In the rows, 128 means zero.
One turn moves each row of this set onto another row. After a few examples, where does it send each row asked below?
biruz: [136 148 147 124 191 145 120 118 130 126 137 102 134 135 117]
balin: [140 127 128 135  93 137 123 132 113 164 134 144 130 121 130]
tibu: [144 100 160 121 156 159 136 108 112 152 156 148 111 142 131]
geza: [123 109 160 108 119 126  86 107 133 132 150 126 145 139 110]
dasup: [155 152 159 114 116 108 147 106 144 153 135 147 101 144 135]
gad: [177 144 134 141 110  94 130  97 154 143 139 137 110 132 119]
nuf: [136 112 108  80 146 124 105 143 133 116 136 155 130 133 111]
Vor: [167 132 132 132 140  96 110 107 112 140 125 166 145  91 113]
Sot: [152 143 177 128 132 110 125 113 146 100 146 148 128 121 126]
loni: [130 127 117 125 164  82 127 111 127 116 141  93 123 139 125]
gud: [129 133 148 159 113 129 109 129 114 128 165 137 149 111 121]
Munu: [150 135 127 129 147 114 169 128 112 146 137 100 146 124 139]
vaba: [179 129  91 123 138 113 142 108 145 153 137 120 128 115 144]
Garu: [139 113 145 140 142  92 123 114 110 165 140 185 138 139 122]
Tupe: [127 128 135  92 172 144 146 130 124 141 124 110 124 143 121]
Vate: [147 119  94 129 167 135 120 112 136  95 135 137 136 155 116]
gumes: [139  80 137 150 164 125 112 119 132 104 160 149 106 134 132]
zetuv: [144 130  80 130 159 116 132 121 132 127 123 130 112 156 125]
niloz: [141 137 142 127 157 125 117 155 121 180 130 121 114 144 113]
sisun: [160 137 109 152 162 136 106 123 149 144 175 142 150 116 107]
dof: [155 105 159 124 146  91 103 125 125 147 117 152 150 100 111]
Bil: [139 132 141  97 160 140 113 132 128 127 164 134 159 111  97]
Ruzi: [169 106 100 127 148 142 147 114 143 146 126 133 137 129 160]
diti: [165 104 126 104 152 151 115  88 125 127 125 129 124 159 127]
siza: [159 154 111 140 164 109  95 124 142 154 148 131 131 163 114]
rofe: [141  95 110 123 140 126 123 164 132 159 131 151 106 123 119]
Lus: [169 126 121  92 142 135 132  91 122 157 133 133 121 162 137]
rana: [168 136 162 145 132 105 127 105 167 131 147 128 123 100 119]
Venos: [128 115 122 107 117 133  95 115 149 138 141 165 122 129 155]
pobu: [142 125 146 130 165  89 112 125 124  90 143 112 126 133 123]
foson: [137 114 158 122 157  90 105 128 129 145 121 176 142 130 135]
rep: [152 101 157 123 113 105 131 108 150 107 145 160 117 136 114]
puzug: [143 121 143 124 149  96 114  89 121 186 148 157 136 122 110]
tupu: [135 149 120 146 134 102  88 124 159 136 142 136 136 127 157]
budu: [143 116 154 137 164 163 120 104  98 121 147 132 109 131 116]
Barub: [146 103 168 118 117 123 143 111 159 151 145 157 102 129 130]
tam: [142  86 115 134 159 157 149 126 134 136 147 126 133 115 111]
lom: [158 143 137 137 156 104 140 133 123 134 145  93 135  93 131]
Viv: [131 111 118 156 173 116 120 111 131 111 162 129 100 113 137]
bubim: [154 150 134 114 153  99 100  90 130 164 135 167 138 106 124]
lefor: [147 113 109 163 166 137 136 123 136 149 145 105 118 114 113]
sike: [141 133 144 120 112 105  97 119 137 165 128  99 136 137 124]

siza turns into niloz
lom turns into vaba
Now find these:
Munu turns into Ruzi
Barub turns into rep
tupu turns into sike
zetuv turns into Tupe
dof turns into Vor

